Each row has a name. Each piece below is followed by the name of the row it came from, unless a question asks for something else. Each question is about the rows just above it. Places in a row count from 1.

.04; .13; .10; .04; .06; .05; .10; .02; .03; .17; .20; .54; .17; .22; .02; .08; .05; .03; .16; .09; .37; .19; .05; .08; .01; .15; .21; .07; .07; .09; .04; .03; .03; .03; .19; .24; .12; .06; .11; .11; .08; .13; .00; .03; .02; .08; .03; .14; .06; .35; .00; .53; .01; .11; .02; .00; .15; .11; .02; .03; .23 : K998
.05; .15; .35; .08; .05; .06; .24; .03; .21; .18; .12; .32; .16; .18; .16; .06; .02; .30; .08; .08; .24; .06; .12; .17; .04; .06; .07; .20; .03; .12; .13; .11; .09; .05; .08; .43; .08; .18; .33; .07; .09; .12; .00; .26; .02; .06; .08; .18; .27; .36; .00; .29; .13; .06; .11; .02; .15; .11; .08; .21; .15 : K713
.06; .14; .25; .05; .07; .08; .14; .04; .06; .24; .09; .38; .08; .25; .04; .10; .03; .10; .12; .04; .22; .08; .19; .07; .01; .06; .10; .21; .05; .07; .12; .06; .03; .06; .11; .32; .05; .10; .17; .11; .09; .16; .00; .09; .03; .10; .03; .20; .15; .26; .00; .24; .06; .05; .11; .01; .10; .10; .05; .06; .13 : K438
.05; .18; .42; .08; .08; .07; .17; .06; .10; .25; .10; .46; .09; .30; .08; .13; .03; .19; .15; .05; .25; .07; .25; .10; .02; .06; .12; .34; .06; .09; .16; .07; .05; .04; .14; .42; .05; .13; .24; .16; .13; .19; .00; .15; .03; .15; .05; .23; .23; .33; .00; .26; .11; .05; .20; .01; .14; .12; .06; .10; .16 : K252
.04; .30; .50; .14; .07; .06; .26; .05; .22; .30; .24; .85; .26; .37; .19; .19; .06; .34; .26; .13; .49; .19; .12; .23; .05; .15; .21; .32; .09; .17; .12; .10; .11; .02; .24; .53; .16; .22; .44; .22; .21; .19; .00; .29; .02; .14; .10; .29; .31; .63; .00; .66; .15; .12; .15; .03; .25; .22; .09; .23; .29 : K167
.05; .13; .25; .05; .06; .07; .13; .04; .07; .21; .08; .36; .08; .23; .06; .09; .03; .12; .11; .04; .20; .06; .16; .08; .01; .05; .09; .20; .04; .07; .11; .05; .03; .04; .10; .29; .05; .10; .18; .11; .09; .14; .00; .10; .03; .09; .03; .18; .15; .25; .00; .22; .07; .04; .11; .01; .10; .10; .04; .08; .12 : K125
.06; .17; .41; .07; .09; .08; .12; .07; .03; .29; .07; .49; .05; .35; .03; .16; .04; .10; .17; .02; .23; .07; .31; .05; .01; .05; .13; .39; .06; .06; .17; .04; .01; .05; .15; .38; .03; .09; .17; .18; .14; .22; .00; .08; .04; .19; .02; .24; .19; .28; .00; .21; .09; .04; .22; .00; .12; .12; .04; .03; .15 : K230
.01; .06; .10 begins in row and place  K438, 25
Put .03; .10; .03; .20; .15; .26; .00; .24; .06; .05; .11; .01; .10; .10; .05; .06; .13; .06; .14; .25; .05; .07; .08; .14; .04; .06; .24; .09; .38; .08; .25; .04; .10; .03; .10; .12; .04; .22; .08; .19; .07; .01; .06; .10; .21; .05; .07; .12; .06; .03; .06; .11; .32; .05; .10; .17; .11; .09; .16; .00; .09 back in order: which row is it?  K438

.22; .30; .10; .06; .20; .21; .39; -.01; .15; -.05; .16; .12; -.12; -.02; .33; .33; .24 = K753
-.48; -.58; -.19; -.13; -.47; -.47; -.73; -.10; -.34; .00; -.32; -.29; .11; .01; -.22; -.59; -.48 = K167
-.12; .47; .08; .13; .34; .41; .54; -.03; .20; -.16; .19; .23; -.20; -.10; .49; .55; .31 = K252
-.08; .05; -.01; .03; -.05; -.06; .11; .14; .12; .09; .10; -.01; .07; .05; .08; -.01; .13 = K998
-.21; .01; .22; -.01; -.13; -.30; .19; .36; .19; .57; .27; -.05; .25; .25; .10; -.11; .26 = K230
.41; .47; .08; .13; .34; .41; .54; -.03; .20; -.16; .19; .23; -.20; -.10; .49; .55; .31 = K703
-.73; -.19; -.10; -.47; -.32; -.48; .01; .01; -.48; .11; -.47; -.59; -.13; -.29; -.34; -.22; -.58 = K713
-.48; -.58; -.19; -.13; -.47; -.47; -.73; -.10; -.34; .00; -.32; -.29; .11; .01; -.65; -.59; -.48 = K467
.49; .34; .20; .13; .55; .19; -.11; .31; .54; .23; .41; -.16; -.03; .47; -.20; .41; .08 = K57
Put .31; .55; .49; -.10; -.20; .23; .19; -.16; .20; -.03; .54; .41; .34; .13; .08; .47; .41 back in order: which row is it?  K703
Number of entries in -.21; .01; .22; -.01; -.13; -.30; .19; .36; .19:  9
Row and place where -.01; .03; -.05; -.06; .11 starts:  K998, 3
How many entries does -.21; .01; .22; -.01; -.13; -.30; .19; .36; .19; .57; .27; -.05; .25; .25; .10; -.11; .26 have?  17
-.73; -.59; -.58; -.48; -.48; -.47; -.47; -.34; -.32; -.29; -.22; -.19; -.13; -.10; .00; .01; .11 is which row reordered?  K167
How many entries does -.48; -.58 have?  2
Changed K252: -.12; .47; .08; .13; .34; .41; .54; -.03; .20; -.16; .19; .23; -.20; -.10; .50; .55; .31. Place and old value:  15, .49

.14; .33; -.21; .48; -.64; -.35; .54; -.06 : K438
-.37; -.66; .45; -.20; .66; .55; -.03; .08 : K467
.16; .33; -.39; .35; -.62; -.22; .81; .22 : K167
.23; .33; -.32; .40; -.64; -.30; .68; .03 : K231
.42; .29; -.12; .54; -.52; -.41; .37; -.21 : K753
.33; .16; -.32; .40; -.64; -.30; .68; -.30 : K703
-.10; -.73; .49; -.07; .61; .58; -.25; -.11 : K57
.46; .19; .49; -.07; -.38; -.37; -.03; -.36 : K998
Where does .16; .33 start? Give its row and place.  K167, 1
Changed K753: .42; .29; -.12; .55; -.52; -.41; .37; -.21. Place and old value:  4, .54
One entry of K753 was changed: .42; .29; -.12; .54; -.52; -.41; .38; -.21. Where, and from what?  7, .37
The row with -.10; -.73; .49; -.07; .61; .58; -.25; -.11 is  K57
Changed K467: -.37; -.66; .45; -.20; .66; .56; -.03; .08. Place and old value:  6, .55
Where does -.37; -.66; .45; -.21; .66; .55; -.03; .08 differ from K467, and what was there?  4, -.20

-.83; -.44; .00; .04; -.43 = K167
-.45; -.83; .00; -.43; .04 = K438
.00; -.45; .03; -.43; -.83 = K252
Which row holds these entries in another order? -.43; .04; .00; -.44; -.83  K167
Go on from .00; -.45; .03; -.43 to the end of its row.  -.83
Count the entries of -.83; -.44; .00; .04:  4
.04; -.43; .00; -.83; -.45 is which row reordered?  K438
Number of entries in -.45; -.83; .00; -.43:  4
.00; -.83; -.43; .04; -.44 is which row reordered?  K167

.14; .83; -.05; -.50 = K703
.82; -.05; .14; -.50 = K57
.23; -.69; .17; -.76 = K713
.60; -.76; .16; -.70 = K998
.23; -.76; .17; -.70 = K125
Put -.76; .17; -.69; .23 back in order: which row is it?  K713
Count the entries of .82; -.05; .14; -.50:  4
Count the entries of .23:  1
Where does .14; .83 start? Give its row and place.  K703, 1
Which row holds these entries in another order? -.50; .82; -.05; .14  K57
Go on from .23; -.76; .17 to the end of its row.  -.70
Number of entries in .23; -.76; .17; -.70:  4

.36; -.20; .38; -.24; -.08; -.20  K125
-.24; .36; -.08; -.20; .38; -.19  K231
.46; .58; -.47; .66; -.71; .43  K167
-.62; -.05; .09; -.31; -.16; .50  K57
-.22; -.37; -.22; -.20; -.41; .14  K230
Where does .36; -.20; .38; -.24; -.08; -.19 differ from K125, and what was there?  6, -.20
Count the entries of -.22; -.37; -.22; -.20; -.41; .14:  6
Which row holds these entries in another order? .38; -.19; -.24; .36; -.08; -.20  K231
Where does -.63; -.05; .09; -.31; -.16; .50 differ from K57, and what was there?  1, -.62
Changed K125: .36; -.20; .38; -.25; -.08; -.20. Place and old value:  4, -.24

.24; -.27; .15; .18 : K167
-.25; -.29; -.41; .03 : K713
-.43; -.65; -.40; -.32 : K703
.21; .25; -.15; .06 : K753
.00; -.18; -.02; -.04 : K252
-.02; -.04; -.19; .00 : K998
.25; .33; .33; -.03 : K230
-.41; -.55; .14; -.41 : K125
.18; .24; -.26; .15 : K438
.38; .50; -.11; .24 : K231
-.07; -.10; -.30; .00 : K467
.20; .21; -.45; .33 : K57
.00; -.02; -.04; -.19 is which row reordered?  K998
-.26; .15; .18; .24 is which row reordered?  K438
How many entries does -.43; -.65 have?  2
Changed K252: .00; -.18; -.02; -.05. Place and old value:  4, -.04

